Rotation paths and how fast each direction turns (degrees per step):
Each turn is a multiple of 5 degrees from 10 to 175, or 0.
Each row of a path follows its step; steps can be skipped.
Rotation 1:
step 0: [-0.677 0.739 -3.027 1.958 -1.843 0.561 -0.171 -0.412 -2.318 1.949 -2.491 -0.937 -1.468 -0.381 -0.984 -1.749 1.421 1.893 1.700 -2.070 -1.570 -0.389 -1.066 -1.091 -2.071 0.514 0.130]
step 1: [2.879 0.963 -1.518 -1.210 1.670 -0.341 -1.050 -0.551 -1.583 2.585 -1.429 0.802 0.609 -2.846 1.103 -1.046 0.528 -1.710 0.031 1.051 -3.121 -2.043 0.390 -1.346 0.340 -0.023 -1.507]
step 2: [0.120 2.042 -1.304 0.600 0.947 -1.915 0.306 -0.967 -1.533 2.726 -0.484 -0.897 -0.459 -0.458 -0.048 -1.317 1.575 3.477 -0.089 0.346 -1.002 1.829 1.960 -2.368 -1.449 -1.533 2.167]
step 3: [2.207 1.615 -0.823 0.328 0.476 -0.051 0.448 1.678 1.128 1.991 -2.630 0.278 -0.633 -2.658 -0.272 1.813 -1.617 0.079 1.182 1.219 -2.355 -1.591 -0.896 -0.614 -3.632 -1.022 0.440]
step 4: [-0.672 0.812 -1.359 -1.853 3.619 -2.012 0.508 0.178 1.653 1.710 1.743 0.267 -0.075 -0.835 0.377 -0.926 0.993 0.652 -0.999 2.241 -1.901 1.455 2.904 0.502 -2.232 -1.093 -0.580]
step 5: [0.781 1.839 -1.085 1.577 -0.011 -0.401 2.482 0.484 2.636 -1.623 -1.896 0.280 0.240 -0.037 -1.314 -0.657 -0.554 3.218 2.922 1.766 -0.580 0.827 -0.169 0.557 -2.911 -1.066 0.147]
step 6: [0.556 1.688 0.019 -1.062 1.653 -0.408 -0.239 -0.030 2.808 0.181 2.118 -0.822 1.417 0.334 -0.082 1.457 -0.963 -1.411 1.388 3.533 -1.383 -1.224 1.540 -0.294 -1.901 1.588 -3.017]
step 7: [-1.412 1.381 -1.013 -0.568 0.903 1.392 1.077 0.366 0.982 -0.271 2.324 -0.021 0.458 3.346 -2.016 -1.317 0.231 1.973 3.408 1.651 -0.868 3.009 0.372 0.382 -0.256 -0.508 0.973]
step 8: [0.690 -0.546 -1.425 0.579 0.722 0.443 0.541 -0.892 0.267 -1.870 0.533 -0.030 -0.530 0.531 -3.289 1.961 -2.613 -1.465 3.609 2.151 -0.237 -1.968 -1.232 -1.055 -0.311 0.372 -2.239]
step 9: [-1.033 1.508 -0.664 0.141 2.387 1.562 -0.779 -1.655 -0.376 -0.724 5.824 0.637 1.212 1.391 -1.736 -1.017 -0.202 -0.019 -0.523 0.335 -1.421 0.381 -0.303 -1.270 0.926 -0.194 -0.444]
step 10: [0.905 -0.655 -0.336 1.050 0.032 -0.160 -2.080 -0.359 -0.133 -2.482 0.404 0.118 0.855 0.235 -3.006 0.270 -2.262 1.188 3.010 0.870 0.388 -0.174 -2.439 -1.316 1.639 -2.032 3.010]
Speeds:
[-0.120 0.014 0.765 -0.134 0.541 0.416 -0.109 0.161 0.593 -0.616 0.778 -0.100 0.752 0.029 -1.659 -0.919 -1.276 -0.987 0.261 -0.631 1.476 0.429 -0.018 -0.464 -0.092 0.105 0.051] -> 20
[0.986 0.859 1.480 0.696 -0.869 -0.112 -0.934 -0.109 0.611 0.214 0.204 0.136 0.695 0.684 0.121 0.129 -0.474 1.285 -0.538 0.320 -0.231 -0.560 0.767 -1.061 0.482 0.425 0.209] -> 95
[-0.429 -0.411 -0.652 0.881 -0.941 -0.650 1.300 -0.012 -0.878 -0.181 -0.331 -0.448 0.229 -0.383 -0.298 0.794 -1.179 0.920 -0.144 0.305 0.923 -0.142 -0.465 -0.744 -0.827 0.994 -0.233] -> 135
[0.460 0.384 1.100 0.223 1.023 -0.991 0.940 0.114 -0.360 -0.866 0.698 0.456 -0.508 1.180 -0.277 0.517 0.204 -0.234 0.597 0.461 -0.529 -0.227 -0.159 0.971 -0.693 1.116 0.706] -> 25
[-0.090 0.157 -0.073 0.568 -0.568 0.830 0.098 -1.155 0.496 -0.107 1.086 -0.458 -0.482 -0.343 -0.191 0.877 -1.126 0.254 0.359 0.908 -0.153 0.752 0.421 1.673 0.808 -0.378 -0.370] -> 25
Rotation 2:
step 0: [1.174 -1.788 -0.291 0.413 -1.573 1.359 -1.082 2.263 -2.384 -0.311 -3.391 0.123 -1.384 0.546 0.800 2.555 0.484 0.441 2.267 -2.056 1.617 -0.908 -2.715 0.194 -1.662 0.595 -2.429]
step 1: [-0.884 0.536 0.252 0.569 -1.291 1.001 -0.530 0.259 -1.135 0.708 3.223 0.828 -2.297 1.213 1.325 -2.136 -0.663 -0.124 1.217 -1.624 1.296 -0.923 -2.806 -1.075 -3.998 1.965 -2.410]
step 2: [0.762 -1.942 2.482 0.150 0.376 1.317 -1.657 -0.874 -0.205 -0.224 2.503 -0.291 -0.855 1.469 -1.892 -1.354 1.266 0.413 0.284 -2.194 -1.143 -3.948 0.109 1.227 -3.495 -1.866 1.175]
step 3: [-0.553 -2.115 0.559 1.860 -0.858 0.427 0.524 -0.921 -1.390 0.563 -3.389 0.831 -0.064 -0.648 -2.790 -0.242 0.811 2.251 1.486 0.540 1.201 -0.276 0.151 2.122 -4.443 -2.064 -0.590]
step 4: [-1.173 -1.012 -1.667 0.233 1.096 0.957 -1.251 -1.678 1.229 0.710 -0.867 -1.601 -2.692 -1.049 -0.715 -1.089 -1.584 -0.804 2.142 -0.991 0.862 2.818 1.062 -0.623 -4.788 1.437 -1.487]
step 5: [0.089 -2.289 1.490 -3.112 1.007 1.287 -2.791 -3.069 -1.913 1.166 0.763 0.107 -1.946 0.472 -1.361 0.342 -1.233 -1.168 2.800 -3.371 -0.395 0.495 0.085 1.088 0.408 -0.120 -0.113]
step 6: [0.631 0.766 0.255 1.479 -0.844 2.250 -0.580 -0.684 -2.185 3.995 0.037 2.331 1.420 0.722 -0.514 0.913 -2.337 1.153 0.898 -2.453 0.427 0.579 -0.055 3.648 -0.891 -1.570 -1.506]
step 7: [2.165 0.164 -3.653 1.792 0.884 2.526 -1.615 1.308 0.160 0.979 -1.849 -0.965 -0.318 0.606 1.607 0.752 -1.301 -1.270 0.154 -3.093 0.720 -2.066 0.477 0.589 -3.382 0.156 -1.017]
step 8: [1.525 -3.418 -0.495 -0.317 -0.598 -0.029 -1.108 -0.399 -2.958 -0.313 -0.705 0.919 -1.844 0.206 0.278 -1.244 0.364 -1.792 1.766 -1.587 2.721 -3.192 -2.344 0.189 -0.807 2.655 -1.297]
step 9: [0.347 -2.363 2.455 3.590 -1.860 0.539 0.006 -0.815 -0.181 1.327 4.251 1.701 -0.143 0.120 0.059 -1.650 0.308 0.620 1.135 -1.469 0.737 -0.485 -0.019 1.283 -2.648 1.501 -1.744]
step 10: [0.054 -2.822 0.128 1.928 -0.871 2.646 -2.114 -0.795 1.230 0.132 -0.190 -1.072 0.119 -0.731 -0.022 1.299 2.001 1.635 2.124 -1.386 -2.164 -2.198 1.155 -0.387 -3.635 -2.442 0.112]
Speeds:
[-1.735 -0.187 0.482 -0.063 0.699 0.708 0.597 -0.465 -0.374 -0.759 0.156 -0.374 0.874 -0.536 -1.583 0.600 -0.892 0.193 -0.010 0.140 -0.120 -0.078 0.076 -0.776 -0.767 0.410 0.651] -> 45
[0.273 -1.968 -0.017 0.667 0.141 -0.988 0.157 -0.752 0.270 -0.155 0.294 0.160 0.030 -0.743 0.089 -0.633 0.546 -0.090 0.211 1.269 0.484 0.200 1.580 -0.028 -0.519 0.035 0.388] -> 60
[-0.095 0.815 -0.593 0.375 -1.126 -0.505 0.282 0.273 -0.652 0.548 0.722 0.880 0.772 -0.874 -0.873 -0.767 -0.540 0.311 -0.044 0.877 0.589 1.004 -0.589 0.280 -0.361 0.080 -1.287] -> 135
[0.517 -0.294 1.108 1.076 -0.137 -0.085 1.329 0.739 0.124 -0.747 -0.438 0.802 0.421 0.694 -0.283 0.960 0.398 0.055 0.068 -1.107 0.233 1.493 0.418 0.399 -0.123 -0.284 -0.223] -> 115
[-0.200 -0.485 -1.374 -0.568 -0.442 0.716 -0.664 1.053 0.957 -1.158 1.209 -0.104 -0.122 -0.368 -0.476 -0.193 0.153 -0.571 -0.965 -0.807 -0.462 0.540 0.671 0.603 -0.329 -0.233 -0.003] -> 135
Rotation 3:
step 0: [1.287 3.231 1.517 1.121 0.236 0.457 -1.311 -0.548 -4.957 1.024 -0.872 1.209 -0.571 0.553 1.860 -0.664 -1.236 -1.225 1.150 0.600 -2.638 0.175 -2.244 1.516 1.788 0.027 -1.977]
step 1: [2.974 1.059 0.163 -1.147 3.371 -0.073 -1.601 1.291 2.477 -1.079 0.087 -0.235 -1.606 2.283 1.197 -0.305 1.230 1.874 1.208 1.446 -2.388 -0.926 -2.807 -0.505 2.715 -1.396 -0.582]
step 2: [1.443 1.791 0.140 2.633 1.085 1.483 -1.617 -0.530 -1.801 -1.135 2.244 2.027 0.463 0.217 2.106 -0.382 -1.320 3.675 2.391 -0.228 -1.747 2.440 1.487 1.245 -0.418 -2.411 -0.166]
step 3: [-1.073 4.594 0.552 2.853 3.186 -0.798 -0.823 2.089 -0.672 -0.597 0.616 -1.534 -0.718 0.340 0.705 0.993 1.376 -0.562 0.990 1.929 -2.279 -2.371 -1.682 0.056 -1.744 -0.953 -0.123]
step 4: [0.952 0.456 2.091 0.903 1.819 -0.020 -4.245 1.418 -1.311 1.566 -2.149 0.650 -0.358 3.105 2.217 -0.168 -0.064 0.132 -0.735 1.871 -0.881 1.772 1.604 1.802 1.536 -1.957 -1.676]
step 5: [-0.640 2.233 2.216 1.645 1.614 -1.253 -0.340 2.536 -0.002 -2.580 0.241 -0.578 0.132 -0.893 2.462 -1.254 0.877 2.684 -0.055 -0.641 -1.761 2.433 -2.813 -2.182 2.542 -1.346 0.402]
step 6: [0.053 2.251 0.177 1.044 1.626 0.317 -0.927 1.670 -1.195 3.089 -0.980 -0.671 -0.140 0.694 -0.409 1.864 0.227 4.278 2.411 -0.731 0.169 -0.021 0.084 0.650 -0.847 -4.589 -0.936]
step 7: [-0.165 5.074 3.473 -0.343 -0.762 -0.549 -0.959 1.729 -2.718 -1.135 0.090 0.379 0.173 0.116 1.291 2.496 0.299 -1.431 1.594 0.285 -2.150 -0.060 0.014 0.914 2.399 -0.158 -1.082]
step 8: [2.642 1.864 -0.453 -0.885 2.672 0.428 -3.498 1.346 0.361 2.509 -1.226 0.123 0.542 0.792 2.739 0.369 1.233 2.518 0.096 0.985 -0.487 -1.351 -0.896 -1.904 3.124 -0.444 1.419]
step 9: [1.809 2.798 1.469 0.551 0.710 0.744 -0.385 -0.347 -3.938 -1.067 0.663 1.825 -0.666 -1.607 0.282 -2.327 -0.728 3.650 -0.386 -1.124 -2.657 0.632 -1.038 1.552 1.215 -2.204 -0.646]
step 10: [1.940 4.790 -0.604 0.157 0.762 -0.691 -2.030 0.844 1.478 -0.059 0.850 -2.109 -2.072 1.921 0.297 0.838 1.711 1.334 2.640 0.480 -1.114 -1.174 -2.728 1.489 -1.184 -1.312 -0.630]
Speeds:
[0.589 -0.525 -0.405 0.090 -0.779 0.161 -1.184 0.738 1.228 -0.502 -0.176 0.941 -0.519 -0.323 -0.082 0.087 0.031 -0.191 0.261 0.260 -0.728 0.897 0.824 -1.513 1.048 0.171 0.511] -> 110
[0.107 -0.613 -0.444 0.350 -0.834 0.381 0.276 0.174 -1.022 0.562 -0.197 -0.087 -0.658 -0.357 0.930 -0.619 -1.064 0.579 0.396 0.456 0.338 0.245 1.760 1.065 0.678 -0.110 -0.850] -> 160
[-0.642 0.079 0.110 0.493 -1.007 0.103 -0.174 -0.197 -0.108 -0.494 1.084 0.606 -0.946 -0.423 -0.693 0.022 0.533 2.073 0.225 -0.285 0.363 -0.424 0.031 -0.611 -1.233 -0.383 -0.345] -> 100
[-0.602 -0.243 -1.394 1.231 0.752 0.752 0.235 -0.385 -1.326 0.680 -0.856 -0.358 0.006 -0.579 -0.523 -0.130 0.385 0.024 0.503 0.157 -0.359 -0.112 -0.538 -1.478 0.342 0.462 -0.100] -> 130
[0.669 -0.729 0.991 -0.262 -0.599 -0.621 -0.470 0.338 -1.420 0.676 0.753 -0.469 -0.282 0.474 0.736 0.491 0.167 -0.926 0.022 0.849 -0.164 -0.712 0.208 -1.324 -0.930 0.210 0.063] -> 95
[0.647 0.220 0.954 0.870 -0.730 0.280 0.582 0.104 -1.291 -1.675 -0.078 1.050 0.800 -0.903 -0.344 -0.188 0.365 -0.853 0.061 0.249 0.428 0.704 -0.470 0.266 0.222 0.060 -0.261] -> 160
[-1.835 -0.899 1.201 0.982 0.953 0.619 -0.322 0.987 0.616 0.156 0.658 -0.278 0.357 -0.114 0.210 -0.250 0.295 -0.661 0.149 0.080 0.475 0.396 0.426 -0.141 0.054 -0.905 -0.483] -> 35
Rotation 4:
step 0: [0.809 -0.718 -0.955 2.425 -4.124 -1.879 -0.992 -1.708 2.348 0.229 1.171 2.331 0.295 3.028 -1.934 -1.420 -1.672 1.527 0.942 1.934 0.775 0.701 0.118 -0.663 -2.802 -0.019 1.480]
step 1: [0.100 -1.728 -0.706 -2.996 -1.774 0.021 2.602 -1.908 -0.886 -1.137 1.735 2.365 3.604 -0.535 0.841 -1.408 -0.912 2.374 -2.104 -0.303 -0.619 -0.709 1.577 1.841 -0.698 -0.579 3.241]
step 2: [3.030 1.397 0.430 -0.594 0.394 -2.253 -1.862 -0.318 4.556 1.060 0.508 0.704 2.171 -1.715 -1.188 -1.292 1.735 -0.262 -0.662 -2.434 -1.007 -0.955 2.433 0.168 -1.733 1.027 2.611]
step 3: [-2.220 -1.145 -2.140 1.639 2.110 -2.267 -0.586 0.375 -0.213 -1.573 3.433 0.545 2.741 0.948 0.410 -3.285 0.455 -1.070 -1.433 -0.621 1.789 1.150 2.747 -2.254 -1.691 0.421 0.208]
step 4: [-0.205 0.683 -0.706 -1.102 -1.197 -3.649 -1.687 1.350 -0.782 2.888 0.780 0.564 3.566 0.490 2.440 0.982 2.059 3.266 -2.243 -1.678 -0.120 0.303 0.525 -0.953 1.418 -1.332 -1.340]
step 5: [3.079 2.642 -2.056 -1.930 1.345 -0.826 -1.001 0.129 1.034 -0.277 1.430 -2.514 -1.368 2.649 0.505 -0.935 0.684 2.601 -0.927 1.524 2.675 -1.491 2.852 -2.287 -0.082 -0.878 0.284]
step 6: [-0.515 -1.796 0.835 -2.225 -0.438 0.859 -1.442 0.562 -1.804 0.124 2.559 -3.634 0.197 -1.027 3.725 -3.466 2.663 -0.864 -0.738 0.284 -1.155 -1.742 0.115 -1.945 1.170 -0.887 0.560]
step 7: [1.880 0.937 1.208 0.328 -1.356 1.041 -1.752 1.178 2.783 2.444 0.807 -1.319 1.322 -1.321 2.259 0.149 -0.671 -0.283 1.046 2.306 0.103 1.026 1.723 -3.453 2.049 2.044 -3.491]
step 8: [2.483 -0.273 1.666 0.053 1.519 -0.012 0.368 1.079 -3.397 -0.636 1.694 0.420 -0.785 1.855 4.464 -1.144 -3.225 0.237 2.277 1.785 -0.021 0.794 1.254 -0.810 -1.381 -1.536 -1.559]
step 9: [3.388 -2.547 3.759 0.047 1.363 0.431 -0.439 1.473 -0.793 2.023 -1.302 -1.460 1.469 0.607 1.630 -0.158 -0.313 1.985 -1.064 1.511 -0.542 -2.714 -2.434 1.464 1.191 2.619 -0.164]
step 10: [1.456 0.970 1.025 -2.083 2.198 1.000 -0.058 -2.547 1.366 1.344 -0.429 -1.348 -0.493 3.136 -0.254 -3.037 -3.042 -3.023 -0.344 0.725 -0.162 0.949 -1.252 0.159 -0.866 2.880 -2.334]
Speeds:
[-0.519 1.187 0.081 -0.507 -0.397 0.719 1.346 1.420 0.740 0.247 0.596 0.594 0.450 -0.114 0.512 -0.699 0.207 0.435 -0.322 -0.260 0.484 0.230 -1.576 0.060 0.188 0.599 -0.016] -> 130
[0.267 -0.246 0.463 0.625 1.826 -0.277 0.014 0.429 0.319 -0.489 0.333 1.467 0.556 -1.263 0.665 0.054 -0.272 0.250 0.597 -0.100 -0.542 -0.388 0.512 0.699 -0.604 0.765 -0.608] -> 60
[0.394 0.145 0.961 -0.114 -0.820 -1.196 -0.856 -0.006 -0.142 0.637 -0.068 0.564 -0.692 -0.177 0.631 -0.547 1.323 -0.231 0.802 -0.834 -0.834 0.092 -1.060 0.640 -0.397 -0.923 -0.102] -> 160
[0.528 -1.566 -0.279 -0.524 0.339 0.845 0.515 0.062 -0.800 -0.369 1.082 0.366 -0.230 -0.369 -0.678 -0.772 0.022 -0.050 -0.262 -0.568 0.750 0.417 -0.408 -0.194 -0.663 -1.450 -0.960] -> 145
[-0.342 0.100 0.327 0.607 0.019 0.328 -0.015 -0.180 0.653 -0.228 0.344 -0.861 0.556 -0.916 -0.072 -0.367 0.607 -2.299 0.015 -0.727 -0.344 1.213 0.229 -0.865 -0.017 0.546 -0.253] -> 90
[0.462 -0.560 1.507 0.271 -0.397 0.564 0.279 -0.786 -0.152 0.742 -0.052 0.857 0.711 0.951 -0.695 -0.489 -1.095 -0.412 0.470 -0.666 0.509 0.415 0.036 0.808 0.003 0.698 1.101] -> 35
